In the data rows, 128 means zero.
Here are some points, one per row:
[107 132  60 192 121 152 140 128 107 168 207 176 182  81  95  91  53 104
  80 126 108 120 134 132  54 153 113  85 162 114  54 109 117 170 104]
[247 150 111 104  84 119 167  79  81  82  66  86 141 225 166 147 137 150
 107  29 154  90 120 119 165  65 123 167  62 179 154 162  92  67 154]
[158 111 125 232 145 126 131 136 103 145 236 144 144  80  92 151 194  72
 154 148  98  67 179 164  74 139  52 123 145  75 148 153 127 141 102]
[106 100  85 162 106 103  84  81 122 155 166 133  88  84 187 149 144 212
 151 113  93 193 132 190 115  78 101 160 122  51 125 132  50 166 198]
[133 123 127  92  97  63 126  91  99 111  68 128 130 160 160 179 138 114
 118 108 115 137 131 144  73  51 155 105 170 116 209 169 145  92 156]
[116 135 125 183 188 242 145  82 150 178 187 121 144 114 190  47  79 106
 123  83 103 104 138 145  93 222  59 150 184 141  72  86 166 140 134]
[ 81 136 103  81  99 120 178 178 144 162 168 151 125 150 127 145 134 160
 120 142 115 121 142 121 131  86 149 164 107 143 113  83  96 159  97]
[ 94 140 105 165 156 167 155 156  63 183 134 128 149  52  97 137 134 105
 170 100  68  95 177 188 119 164  42 137 164 145 100  80  85 108 171]
[199 119 133 148 133  89 133 114 151  95  96 114 145 129 155 154 120 143
 195  89 113 153  50 157 190 109 180 135 163 140 105 154 133 200 255]
[192 158  94 128 152 106 157  86 134 109  37 145  79 148 103 134 117  85
  95  72 117 136  88  93 120 176 184 150 109 139 101  99 117 122 158]
[ 97 149 121  69 128 181 102 143  98 162 107  77 100 102  72 125 116  45
 130 122 114 165 178 120  77 125 115 124 144  66 121  87 132 142  96]
[117 177 108 124 157 166 125 113  94 183 124 176 143 143  94 165 110 140
 162 133 111  97 159 204  88 162  20 184 185  46 107  99  72 152 136]
[179 141 133  63 145 150  98 119 131 104  79  94  65 154 165 154 109 152
 115 135 164  86 125  68 166  52  96 107 183 112 174 153 102  70  78]
[ 63 126 169 108 180 117 125 164 130 119  90  81 109 101 104 119  77 163
 109 183  93 166 132 141 167 175 146 123 130 148 115  74 116 128 119]
[ 98  77 153 134 154  84 103 214 134  78 115 130  70  96 176 120 130 161
 127 224 161  63 116  76 194  69 163 134 125 119 176 148 134 137  48]
[106 140  65 153 146 151  85 100 165 131  80 136 165  85 129 162 138  87
 171 146 134  91 179 135 102 131  98 105 186 125  71  75  80 255 162]
[ 78 128 104 139 187 175  83 104 152 179 197 158 120  83  97 190 121 162
 137  70  73  59 112 176 127  79  91 102 135  76  92  92  50  48 160]
[188 156 122  81  55 111 206 123 153 114 141  89 107 229 148 159 101  49
 154  95  89 100  91 130 143 194 158  76  91 145  88 176 158 165 209]
[109 184 105 169 165 118 106 129 204  93  72 186 128 179 172 100  66 190
  93 137  71  75 103 113  60 187  84 110 118  91 126 101 155 164  69]
[ 72  71 158 132 129 110 109 181 189 164 163 126 127  63 106 143 131 179
  78 252 123 161 162 107 147  98 164 136 119 129 168 145 160  93   0]
[ 26 131 141 110  97 205 122 105 119 185 113 112 146 107 101  57 115 120
  74 147 110  84 159 160 128 141 115 149 162 150 129 110 107 175 160]
[125 174  87 158 132  31 152 101  66  72 117 163 228 139 165 111 153 193
 162 128  86 118 191 129 146  81 155  95 109 143 159 119  96  89 137]
[174  72 122 102 129 128  98 142 128 150 128 177 146 158 162 124 141 145
 103 152 138 171 119 120 175  83 200 177 113 141 143 121 119 149 129]
[109 111 133 215 124 157 178 189 130  83 162 143 115 151 128  88 154 113
 140 142 130 168  75 138  71 163  92 122 149  17 137 106 125 140  86]
[ 82 157 166 177 136  40 180 169  82  66 216 156  77 113 174 134 172 143
 189 225 120 178  83  72 146 158 177  66 115  37 180 142 138 106   0]
[ 90  22 161 167 168  87 105 153 138  85 204 138  71  99 145 160  74 164
 106 206 240 158  88 108 131  86 194 132 170 118 142 170 200  14  43]
[140 142 171 104 111  26 108 105 131  97 137 110  98 140 136 104 203 107
 127 157 152 161  87 117 160 178 133 113 147 125 141 195 106  93 138]
[147 192 109 140 155 137 123 238 133  27 144  86 129 113 114 135 121 208
 112 159 175  91 107 137 219 142  97  97 170 149 196 116 189  72   0]
[155 185 167 151 115 154 108 139 102 152 142 137 112 100 122  86  81  98
 112  90 118 123 186 104  24 139 120 158 209 117 103 104  90 147 144]
[ 91 127 133 144  99  79  86 114 152 106  93  91 174 147 159 197 157 160
  77 135 153  81 132 104 167 128 127 143  54  85 123 168 184 167 207]
[146 140 152 102  92 136 110 201 126 126 140 125  66  63 104 171  94 164
 109  99 176 130  71 157 160 136 122 107  71  87  94 132 141  90 204]
[117 131 109 137 130 137 105 122 127 172 134 157 153 112 102  86 118 101
  91 150 149 125 238 118  67 106  84 193 149 132  82  90 143 141 168]
[185 111 109 158 139 106 170 129 128 111 140 116 135 198 189 157 152  69
 132  57 119 160  80 189 137 161  95 169 193 162 128 124 155  56 208]
[ 89  99 150  84  80  81 113  69 147 156 166 131  88  89  87 134 167 126
 153 102  62 153   7 152 178 115 180 114  64 132 156 196  86  42  87]
[102 117  99 102 176 137 158 159 112 168 106 123 110 123 143 144  88 131
  41 114 141 165  97 147  91  53 185 127  99 188 106 158 174 142 118]
[144 118 115 128 124 102 139 166 137 146  89 106 143 153 112  96 175 177
 147 124 180 105  95 113 148 107 191  86  97  91 152 167 166 102 148]
[222 137 142  78 117 103 167  63 141  60  81 162 145 202 128  96 136  94
 193  37 126 170 145 127 164 113 140  87 149 154 156 131 187 178 200]
[187 173 187  56  72 115  67  62 164 103  41  86 135 194 156 147 139 146
 162  98 102 136 111 107 129 149 177  78  29 187  93 123 107 101 184]
[102  93 147 183 130 128  86 108 163  98 195  89 106 113  87 118 165 108
  82 184  76 116 121 148 102  67 150 222 187 146 105 134 135 111  77]
[119 116 122 122  86 100 157 140 135 115  60 191 137 177 152 172 180 114
 125 163 129 157 117  89 167 106 145 103 137 192  23 129  89 175 180]
[147  88 136 126 113 174 121 141 195 133 147 103 122  25 108 161 138 195
  95 111 158 121 170 145 140 127 105 132  68 156  68 135 123 165 141]
[144 138 119 126 147 101 108 148 137  60  67 101  86 116 121 155 177 204
 188 101 105 133 121 113 208 159 156 129  94 135 119 122 140 119 131]
[ 90 116 128 104 132 160  79 164 150 159 137 143 119 125 154 114 134 121
 114 138 187  86 133 106  94 190 144 112 121 100 133  82 157 112  94]
[120 152 146 115 167 163 121 103  60 196 128 126 156 119 143 199  34  75
 121 122 125 115 189 136  55 136 138  95 118 142 106 114  95 139 162]
[134 101 147 127 100 152  93 172 176  72 161 141 116  74  95 138 158 107
 120 150 172 209 138 139 176  78  93 179  85 184 246 104 136  99  35]
[159  96 144 153 135 154 132 160 204 106 152 145 169 146  88  76  73 148
 103 182 119 158  87 122 156 145 179  91  45 187 176 108 172 107 165]
[ 55  64 130 235  95 145 155 173 125 139 191 139 183 104  98  27 129  76
 166 235 108  89 160  97  47 159  30 180 129 111  74 126 139 175 123]
[161 154 145  44 100 120  92 121 135 152 166 144 119 102 136 207 128 129
 147  81 188 108  55  89 159  95 134  71 124  73 151 145  60  57 173]
[125 130 151 177 195 120 214 140  78 146  99 118 136  43 123 153 132 168
 131 139 118 166 153 199 134 126  61  91 145  91 219 160  97  92 118]
[ 78 127 203 149 118 165 182 169 131  84 128  89 110  92  97  94  80 125
 141 158 158 147 153 145 124 144 151  88  82 197 204 150 136 138   6]
[ 69 139 157  72 160 201 138 127 131 163 139 164 195  86  34 121 111  99
 143  97 117  76 150  96  71 109  85 145 114  91  66 109 163 143 118]
[146 110 125  40 101 135 118 119  64 133 154 133 149 169  37 105 133 118
 149 123 183  78  97 121 186 113 130 136  83 137  97 136 130  84  87]
[169 114  86 137 154  76 151 122 147 172  72  85 126 188 150 106 162  60
 194 103 163 170 129  77 153 174 165 145 147 141 115 116  75 144 241]
[181 177 118 158  99 131 142  42 117 129 119 132 133 213 131 145 136 145
 165   9 177 118 105 110 169 221 181 108 139 174 184 158 125 116 160]
[138 134  89 122  67 156 117 188  80 153 123  79  97 103 112 114 100 104
  54  95 154 164 215 176 106 133  26 102 180 185 155 205 175 219 113]
[107 131 150 140 152 151 108  77 116 224 164 160 158 148 137 108 132 115
 153 206 100 113 174 130  34 126 124 172 166  76 142 124 162 150 163]
[100 126  86  57  85 180 124 102 179 148 142 153 144 100 170  52 121 106
 134 136 125 153 119 150 152  96 126 135 149 119 145  42 123 150  82]
[208 153 127  94 169  62 170  69 125 161  79 102 143 246 132 111 155  96
  97 132 135 120 150  78 127 123 163 126 144 194 104 178 148 128 213]
[141 131 136 123 137 158  94  37  93  86 114 170 138 160 177 117 171 153
  90  88 119 153 101 115 168 136 203 185  33 132  54 110 132 179  91]
[119  96 128 102 117 140 128 111  73  73  55  77 107 171 137  87 143  75
 149  98  69 170 122  78 109 159 116 140 138 204 152 144 165 146 147]
These points spread out most along one direction. Take the direction at right angles to it along which they spread out most. Go by this last direction. Where along it does each point below lie, from 0 to 99? 50 is the average, and the first point above lies past it. One standard deviation of the points above along it is 16.
[ 94 140 105 165 156 167 155 156  63 183 134 128 149  52  97 137 134 105
 170 100  68  95 177 188 119 164  42 137 164 145 100  80  85 108 171] 71
[192 158  94 128 152 106 157  86 134 109  37 145  79 148 103 134 117  85
  95  72 117 136  88  93 120 176 184 150 109 139 101  99 117 122 158] 60
[185 111 109 158 139 106 170 129 128 111 140 116 135 198 189 157 152  69
 132  57 119 160  80 189 137 161  95 169 193 162 128 124 155  56 208] 62
[100 126  86  57  85 180 124 102 179 148 142 153 144 100 170  52 121 106
 134 136 125 153 119 150 152  96 126 135 149 119 145  42 123 150  82] 51
[120 152 146 115 167 163 121 103  60 196 128 126 156 119 143 199  34  75
 121 122 125 115 189 136  55 136 138  95 118 142 106 114  95 139 162] 70
[169 114  86 137 154  76 151 122 147 172  72  85 126 188 150 106 162  60
 194 103 163 170 129  77 153 174 165 145 147 141 115 116  75 144 241] 68
[144 138 119 126 147 101 108 148 137  60  67 101  86 116 121 155 177 204
 188 101 105 133 121 113 208 159 156 129  94 135 119 122 140 119 131] 39
[119 116 122 122  86 100 157 140 135 115  60 191 137 177 152 172 180 114
 125 163 129 157 117  89 167 106 145 103 137 192  23 129  89 175 180] 57
[146 140 152 102  92 136 110 201 126 126 140 125  66  63 104 171  94 164
 109  99 176 130  71 157 160 136 122 107  71  87  94 132 141  90 204] 43
[159  96 144 153 135 154 132 160 204 106 152 145 169 146  88  76  73 148
 103 182 119 158  87 122 156 145 179  91  45 187 176 108 172 107 165] 38
